rotation ticks, each row followed by its count of ticks
The counts run from 0 to 417.
[128 146 137  99 145 133 109 127 123  97 169 171 140 109 122 136 160 154
 144  76 132 131 147  94  81 101 114 137 143  89 128 151 141  98 136 148
 178 151 149 153 136 158 120 133 154 121 105 106 191 117 150 156 192] | 347
[169 158 115 108 151 143 145 163 152  89 177 109 143  83 149 142  84 152
 128 124 153 166 145 119 111 121 149 171 190 114 145 156 121 114 109 106
 127 115 146 125 127 164 135 166 151 144 147 139 163  99 178 105 137] | 375
[ 98 151 122 128 147  98  63 104 112  99 148 165 136 101 167 124 165 153
 120 122 108 159 118 119 105 130 118  99 131 118 157 145 167  72 103 167
 161 144 110 132 138 141 132 112 123 125 113 142 163 119 119 137 197] | 330
[111 125 117 159 133 155 132 143 147 123 156 118 100 174  89 139 120 147
  96  77 144 126 101 137 113  56 123 113 142 175  90 103 117 157 154 124
 191 132 115 147  99 148 146 101 124 106  99 130 106 114 119 106 168] | 196
[144 162 108  94 142 120 137  64 129  83 133 163 167 118  97 114 116  98
 151  96 105 171 171 115 133  94 139 149 180 114 129 143 126 182 133 129
  97 156 123 121 114 163 101 116 116 101 142  97 134 120 134 140 106] | 64
[134 121 106 181  89 187 123 129 124 153 105 115  92 145 136  57 155 137
 135 140 110 104 103 164 130 106 129 146 167 130 151 145 116 123  78 144
 127 117 138  77 126 167 127 153  76 124 148 123  96  99 128 106 125] | 0
[115 169 136  92 131 141  98 156 124  98 157 151 112 113 160 121 145 100
 137 128 131 132 136 115 120 160 117 113 132 139 185 202 149  51 134 168
 138 156 162 152 132 154 117 154 128 131 109 145 179 116 103 136 160] | 104
[126 147 110  93 134  87  92  94 125  75  89 143 143  85 163 129 118 162
 117 106 109 179 164 124 101 124 146 139 155  72 172 143 157  93 110 142
 114 148 104 101 152 144 126 121 117 136 142 105 146 132 159 145 161] | 322
[158 163 163  74  98 153 156 170 132  78 139 146 134 145 125 133 108 104
 110  90 146 169 152 119 160 129 113 148 157 136 164 174  89 144 166 137
 123 168 138 101 104 143 144 142 158 147 144 119 164 124 140 140 137] | 116
[100 137 126 126 148  96  54  99 111  93 154 173 149  89 166 122 170 144
 119 108 111 172 123 124 108 135 125 100 124 118 148 146 158  84 108 170
 160 153 108 133 130 133 130 117 133 115 119 140 153 138 120 138 201] | 329
[146 165 121 113 156 136 116 164 142 122 196 148 163 117 123 149 160 149
 133 104 154 168  89  91 146 133 133 142 148 154 134 129 134  99 118 143
 190 148 123 156  81 143 126 144 157 119 105 145 183  88 130 109 161] | 364
[125 174 163 133 126 139 124  81  79  96 161 176 150 120 151 135 123 106
 146 124 146 155 153 136 125 108  83 122 164 154 143 182 134 129 144 153
 127 122 149  79 143 168 110 149 112 146 144 109 167  84 130 149 163] | 89
[117 103 119 109 119 138  88  94 139 136 134 169 131 125 159  77 155 106
 114 107 115 132  81 152 173 130 109 141 107 138 141 134 114  87 111 183
 156 182 140 110  67 147 123 130 127  90 131 166 119 165 104 129 103] | 276
[101 144  98 121 108 127 110  96 121 141  52 124  90 155 141 131 132 146
 108  86 111 130  98 149 125 103 126 137 131 123 170  97 158  81 121 159
 160 149  97  88 103 166 125 100  74 103 106 116 101 121 115 123 124] | 25
[141 135  58 118 165 125 130 124 158 127 125  74 116 129 112 124  79 154
 127 114 142 138 105 133 114 107 183 149 162 160 143 102 150 103 111 113
 148 125 133 160 101 151 111 134  96  89  98 137  97 121 103  87  88] | 217
[112 103 113 121 160 127  92  30 109 119 140 184 121 134 126 123 143 128
 110  80 115 127 121 152 118  64  94 141 119 111  90 113 128 125 143 149
 146 167 135 112 120 149 138  81 112  92 124 115 121 162 128 144 122] | 39
[124  97  99 146 140 156 117  90 108  92 140 117 132 112 127  91  78  94
 148 133 128 137 154 180 109 107 138 134 172 154 131 171 107 154 123 115
  98 108 167 104 141 151 120 161  98 102 147 121  72 154  96  99  91] | 238
[166 134 133 140 117 187 141 184  95 119 133 104  86 136 109 145 135 174
 119 137 182 131 134 144 101 111 117 150 165 143 160 171 130  98 167 113
 138 103 153 104 168 136 119 158  96 160 131  93 147 104 139 110 141] | 402
[168 152 152 162 122 168 136 153 153 120 184 144 106 153 122 100 160 169
  82 156 140 157 108 132 158  94 105 130 159 164 121 162 107 147 149 138
 123 137 121 106 126 121 148 122 124 174 162 129 162  86 167 119 166] | 142
[150 129 119 155 142 155  85 170 119 102 157 120 104 151  90 121 180 182
  78 152 136 173 123 133 130 115 138 102 149 176 140 148 134 141 159 120
 126 135  89 145 152  79 141 109  94 152 129 104 125 123 108 107 165] | 160
[121 103 113 105 122 138  86  88 132 127 137 172 137 133 154  78 146  89
 112 105 114 140  97 158 181 134 112 142 116 147 142 146 104 105 120 175
 139 185 144 107  70 137 136 123 131  89 135 155 107 179  92 125  97] | 275
[134 160 112 137 100 147 123 202 127  89 106  77 105 158 118 126 126 158
  80 114 123 175 132 131 133 131 157 124 161 143 167 140 128 145 114 103
 134 128  83 103 132 128 172 130  93 154 130 112  97 104 119 104 178] | 167
[165 123 127  95 161 123 104 150 166  97 163 140 117 108 143 139 124 183
  77 135 165 169 112 125 141 122 136 148 125 141 141 144 134  70 181 152
 137 163 128 145 111 106 124 114 159 142 142 150 177 155 158 119 115] | 128
[145 158 127 105 155 137 111 163 138 110 205 157 164 122 121 147 158 133
 129  96 151 180  96  94 149 139 134 133 150 162 132 140 124 128 120 142
 182 154 117 158  80 135 129 142 163 114 106 147 172 103 123 113 161] | 363
[140 148 118 131  98 122  96 103 115 123 112 174 177 108 129  83 213 151
 136 109 112 173 118 118 153 130 128 131 149 111 152 121 141 138 105 171
 149 166  93  91 102 143  86 126 119 119 135 111 157 112 130 147 161] | 311
[148 152 107 116 155 133  93  52 147 124 134 169  90 150 126  76 162 143
 112 166  82 131 137 121 133 108 114 135 147 138 146 163 148 104 134 171
  70 167 132 132 149 121 121  90  79 132 144 112 158 111 132 145 106] | 298
[142 178  98 101 181 117  91  49  84 106 170 168 147 117 127 118 149 116
 156 144 117 159 146 116 138 132 123 135 166 147 151 163 154 123 104 138
  92 145 139 133 140 142 117 129  86 116 123 107 157  94 101 140 112] | 71
[ 97 158 150 125 115  98 113 128 163  78 119 161 144 120 139 150 121 128
 104  75 115 179 131 123 106  98 128  84 139 134 145 132 145 129 163 174
 181 150  90 123 109 155 110  93 151 120 116 135 152 119 147 135 198] | 337
[110 138 124 163 138 163 126 139 137 120 170 120  94 192  91 133 117 139
  96  89 135 118  98 138 113  61 114 109 144 182  93 120 111 157 141 118
 183 133 124 147 113 141 167 101 108 109  99 128 103 108 101 108 172] | 195
[146 103  67 129 185 138 121 102 139 124 155 113 131 141  81 134 112 156
 119 102 157 142 106 141 116  87 156 138 151 176 101  99 136 146 155 117
 155 131 133 172 103 119 111 114 113  81 104 119 100 148  91  91  91] | 214
[156 107 134 126 123 173 132 179 103  90 129 108 102 132  93 158 121 159
  95 120 181 165 148 159 112 107 127 139 156 157 138 161 105 137 204 108
 134 119 129 107 150 111 122 139 116 144 144  92 119 167 128 108 122] | 405
[126 167 103 114 163  82  98  69 129 104 130 153 160  88 144 152 130 144
 132 126 143 180 122 122 128 131 145 114 146 162 159 122 184  88 144 174
 141 138 114 128 110 149  61 113 112 105 115 139 152 111 118 119 112] | 76
[108 148 114 154 145 161 112 150 127 134 173 101  71 184 115 124 121 143
 106 105 125 104  97 130 111  81 115 115 143 161 111 134 124 118 106 110
 165 125 138 149 126 152 191 123  95 117  91 133 112  88  95 109 179] | 193
[140 186 115  73 166 130 116 165 152  85 180 126 135 144 129 143 102 104
 121 104 110 173 140  88 138 155 154 135 170 143 167 174 131 115 109 121
 125 155 128 171 109 139 168 136 138 126 107 134 162  94 116 119 148] | 359
[147 121  75 131 195 157 117  95 112 131 174 115 113 164  73 129 111 149
 122 116 146 126 120 131 120  80 134 150 160 177 101 121 128 151 141  94
 132 133 147 162 129 120 144 123  86  99 106  99 108 129  85 108  95] | 212
[114 182 128 122 120  99 122  98 122  76 133 151 165 115 142 139  94  81
 132 119 121 203 144 137 158 138 134  99 174 170 163 160 134 155 127 153
 116 135 107  88 101 161 106 131 116 119 135 136 125  97 114 119 135] | 81
[170 128 144 170 113 158 135 158 162 108 166 142 123 126 112 118 161 197
  78 139 158 162 115 135 137  85 120 124 154 148 109 138 115 150 175 147
 142 139 107 110 120 124 111 116 143 165 161 127 163 118 183 117 156] | 144
[117 179 147  91 131 150 102 151 118 100 158 154 100 139 150 124 138  98
 132 138 131 138 137 116 131 155 105 112 137 158 181 204 146  65 138 167
 130 150 160 147 134 146 124 146 119 141 109 136 177 103 100 139 162] | 105
